First come named turns, each shown by rows before and after it. For each pair of rows after them, which turns, in which order, take the first row to the second? The first pair is done for you.
paro:
[-10  -1   3  -5   0   7  13 -32  -1 -31   0 -12 -26 -13 -21   9 -13  -4
  31   7  -7   0  15 -20   7 -21  -1  31 -49   4   9 -17  25  -3  19  -5
  19 -21  12  17  -9] |-> [-11 -11   7  -1 -22   9  27 -11   7 -26 -16 -15 -18  -7   1   0 -22 -15
  39  21  -5 -11  14  -9   6 -17  15  47 -28   7  14 -30  18  12  18 -14
   3 -15   8  11 -20]
[ -7  -7  -6   4  -5  18  19 -43  41   5   5  37 -21   7 -11  -9 -33  11
  27  48  -9  29  28 -13  22  -4   6 -17   6  17   9 -40  18 -47 -34  51
  18 -32  -1 -23  15] |-> [ -4 -12  -4   7 -19  17  28 -29  48   8  -9  38 -13  11   6 -15 -38   2
  30  59  -8  23  25  -3  22   4   9  -3  25  20   7 -46  13 -38 -37  42
   4 -29   2 -29   5]
[-11  14 -14   8  29 -14 -11 -15 -22   1  11  10   4 -16   8  27 -17  -4
  26 -10  -5  25 -21  -7  -2  12 -27 -22  -7   3   2 -23   2  15 -12  -3
  18  31 -20  -7 -35] |-> [-22   2 -23  15  25  -4  -6 -24 -18   5   8   1  -7 -15  -7  17  -9  -3
  35 -10  -2  21 -13 -13   8  17  -4 -27 -23  11  16 -27   4  17  -5  10
  17  29 -17   4 -21]
dak:
[-27  -9   7  11  26 -23  -5 -16  13 -16  47  19 -14  -5   3   4 -10  10
  -9 -15   1  20 -10   6 -14  25 -58   2   5  17 -13 -18  22  10  10   1
 -13 -18  39   3   9] |-> [-34 -10   7  11  25 -19 -10 -18  19 -16  51  13 -19  -3  -6 -10 -14  15
  -6  -8  -1  18  -3   1 -11  20 -49   3  -3  19  -3 -12  17   7   6   2
  -7 -17  44  10  11]
[ 23  26  23 -11   7  -9 -16   5  -3   4   6  -8  36   3  10   9 -17  28
 -13  24 -33  12   8  13  -6   0 -43  12  22   4 -11  31 -11 -26 -12 -18
   8   2  -5 -10 -44] |-> [ 12  25  18  -7   3  -5 -18   1   7   5   8 -19  24   4   2  -6 -21  36
  -8  33 -38  10  19  11  -2  -4 -30   9  19  17   2  38 -13 -27 -14 -12
  13  -1  -2   1 -36]
[  1  -6  10 -22   2   6 -17 -27  -1   7  47 -13  -3  -6 -21  -8   1   8
 -40  24 -21   1 -22   4   5  29   0 -30  -4 -12  18  13  28  -3  23  24
  21   1  24  12   8] |-> [ -7 -17   6 -15  -6  13 -12 -19  11   9  40 -19  -6  -3 -21 -21   1   6
 -29  30 -25  -3 -15   4   8  30  16 -26  -1 -10  28   8  24   0  23  26
  15   2  26  19  11]
[ -5  -5  -5 -10   6 -15 -12  -7 -10   7   4   2   2  -2 -12   2  19   1
   8 -24   1  -2  -6  -2   1   9  -8  -9  -8  10   0  -2   8  13  -6   3
   2   2  -1   3   0] |-> [ -8  -2  -5 -10   6 -12  -9 -10 -11   8   5   1   0  -1 -17  -3  17   3
   5 -19   0  -1  -1  -1   0   9  -6  -9 -11  14   4   3   6  12  -7   1
   4   5  -4   7   5]
safak:
[  8   3   0   9   3   7 -14  -3 -18  -2  35  18  18 -28 -19  -8  -1  -1
 -14   3   1 -13  -7   4  -2  -2 -19  -3 -19  -6 -15  -4  -3 -18  -1  -2
 -15   1   0  -8  -2] |-> [ -3 -10  -9  16  -6  11  -8  -7  -8   0  30   7   5 -29 -26 -20   1  -2
  -3   7   1 -21  -3  -3   8   1   6  -5 -28   0   2  -9  -2 -17  -1  11
 -16   2   5   0   8]
[-33 -22 -24  23   0  18   3 -24  10   6   7 -35 -34   2 -30 -20   8   7
  32  -9   3 -15  23 -24  16   9  49 -22 -52  17  43 -12  15   1  13  41
   7  -8  18  27  32] |-> [-14  -5   2  14 -50  13  11  40  34   8  -9 -27   6  21  23 -49 -30   7
  11  58 -13 -20  23  10  -9  -2  24  25  47  16  23   1 -17  17 -32 -10
  -6 -10   0   3 -29]
[ 18  -5   7  11 -28  26  25  11 -14  19  10  10  12   8 -36 -12   7   9
  -8  26 -36 -24   6  14  -5  16  -2  16 -22  -2  13  -7 -11  15 -10   0
  30  23  17  18 -17] |-> [ 29   6  14   4 -19  18  18   9 -21  11  14  20  20   6 -33   1   7  11
 -16  22 -37 -18  -1  17 -13  16 -17  15 -16  -9  -1  -3 -13  16 -12  -5
  32  26  13  11 -24]
[-12 -29 -13  -9  13   7   0   4  -1  20 -32  -1  18  -4  -1 -21   7   9
   6   8  19   5  21  23   2   8  16   0  -2 -12 -18 -12  17  -5 -17 -19
  -6  31 -16  17  27] |-> [ -3 -20  -9 -17  14   2  -5   8  -6  16 -28   6  28  -5   8 -14   3   9
  -2  10  20   9  14  27  -5   6   5   2  11 -15 -29 -10  15  -4 -19 -24
  -7  31 -19   9  16]
Then:
Between the rows of a pair lie two turns.
[-15 -23 -16  24 -10   6  34  44  -6  37  -9   3   5  -1  29  -6  14  -5
  14   7   8   1 -14  42  -3  10   1  41  18  15  36 -27  -8   8  18   4
 -22 -28 -24  -7  -6] |-> [  2 -12 -15  15  21  -5  24  21 -31  27   0  19  10 -16  21  35  31  -9
   4 -30  21  17 -31  36  -6  12 -25  23  -8  -2  16 -27   4  -1  34  10
 -11 -21 -20 -18  -2] | dak then safak
[ 22  10  30 -14  -5  15 -12  -1  21 -12   4  -6 -33  24   6 -19 -24   3
  -1  33 -11  23  -1 -11 -16   0 -19  15  -9  17   5  18   7  11   0  15
   2 -23  29  -6  -8] |-> [ 29  13  32 -20   4  10 -13  -4  13 -12   6   3 -25  20   9   0 -21   0
 -10  22  -6  29 -11 -11 -21  -1 -36  11  -4   7  -4  16   8  14   3  14
   0 -21  25 -14 -11] | dak then safak
[ -2   7   4  -9   5 -16  11  13 -16 -25 -11  -3   7   5  20  12  -3  -5
 -10 -16   5  -6  17   1 -14   3 -10 -48   9  -3 -12   2  -8 -10   8   9
   3  15  -2 -15  -7] |-> [ -8   8   1 -10   9 -11   1   4 -10 -22  -1 -12   0   1   4  -5  -6   7
  -8  -7  -4  -4  26  -4 -13  -3  -5 -52   1   5  -1  11 -12 -20   0  14
  16   7  -3  -7  -1] | dak then dak
[-12  -1 -20 -20  26  35 -39 -19 -10   5  22 -17 -28 -33 -33 -22  10  30
  18 -15  11  16  30 -51  26 -13  25 -10 -29  -6  17 -21   0  -7 -34  34
  51  -7  -1  16 -10] |-> [ -5 -34 -19  -3 -22  39   1  23  -2  20 -29 -17 -15 -18  19 -16  13 -17
  39 -11  28  -5  13 -29  21  11  59  24   9  -8  12 -65   0  35 -20  19
  -1   3  -4  -3 -20] | paro then dak
[-14 -27   0   4 -45 -29  25  -8   6 -23 -39 -24   0 -33  36  14  -1 -13
  13  -2  45 -27 -18  10   0  -8  12  17  15  32 -19 -10   1  24   5   4
  -9  34  -7 -16   1] |-> [ -9 -17  -4  -2 -11 -34   7 -39 -10 -32 -19 -20 -11 -44  10  37  10  -6
   3 -33  46 -14 -22  -5   6  -7 -13  -8 -19  24 -23   2  13   9  17  17
  12  32  -6 -16  16] | paro then safak
[  0  29   3 -12   4 -15  -1  39  -3  50  -1 -15   2 -24  16  -9 -22  -7
  -7  45  -9  36 -17  -2  14 -46 -17  -1  12  19  -2  22 -53 -37 -18   2
  76  22  -6  16  -3] |-> [-18   5 -18   1  16  -4   7  15  -5  54  -6 -31 -24 -30  -8  -7   0 -16
  16  13   1  24 -13 -19  30 -38  20 -21 -33  28  21   6 -38 -36   9  35
  70  22   2  36  30] | safak then paro
[ 23  20  16 -11  -3 -19   7  22  -3  -2 -11  32  52  -9  24  32  -7  -1
   1  -4   7  -2 -12  27 -14  -5 -26  17  36 -13 -26  16   2   8  -2 -13
  -4  11 -10 -28 -21] |-> [ -2 -17  -9  11   8  -6  20 -14  -7   6 -23  14  14 -17  -8  33  19 -15
  32 -43  25 -14  -6   4   9   7  32  -9 -28  -6   4 -11  23   6  38  31
 -12  13   4  -4  29] | safak then paro
[  0  12   4  -1  16   0   0  14 -12 -18  -7   8  11  17  38  14   3  19
   2  -2  20  10   7   8  10  24 -30  13  44 -13 -24   1  -4  -1  -3  -1
   3  -3 -23 -25  -6] |-> [-17  -9 -11  12  21   9   4  -8 -10 -12 -15  -2 -12  14  16  17  16  10
  26 -28  32   5  11  -9  26  34   4  -3   5  -3   0 -12  10  -2  20  28
  -1  -6 -13 -10  23] | safak then paro
[ 32  24  38 -15  -1  15   4  38   6  51  13  39   2  17  24  -7  20  25
 -40   8   4  18  53  -1 -46   2 -42 -24  10 -11   2  52 -19 -29  -2  19
 -21   0  17   9 -22] |-> [  8  -6  18   1   2  26  18  11  10  56   2  24 -28  13   1 -13  35  12
  -9 -16  13   4  59 -16 -29  13   8 -42 -36  -3  33  27  -3 -26  27  53
 -35  -2  28  30  13] | safak then paro
[-24 -13   1   8  -3  23   9  21  14 -13   3 -17  -2  19   3 -38 -23   9
   7  22   9  -9  -9  27  -5  -4  25  15  10   5  18  15 -13  -8   0   1
 -11  -7 -13  18 -19] |-> [-10  12   7  -7  23  12 -12   7   0 -19  31  -2   4   8 -10 -16 -22  24
 -12  12   3  11 -14  21 -12 -15 -16   3   8  -6  -3  32 -14 -25  -5  -5
  11  -7 -14  11 -25] | paro then paro
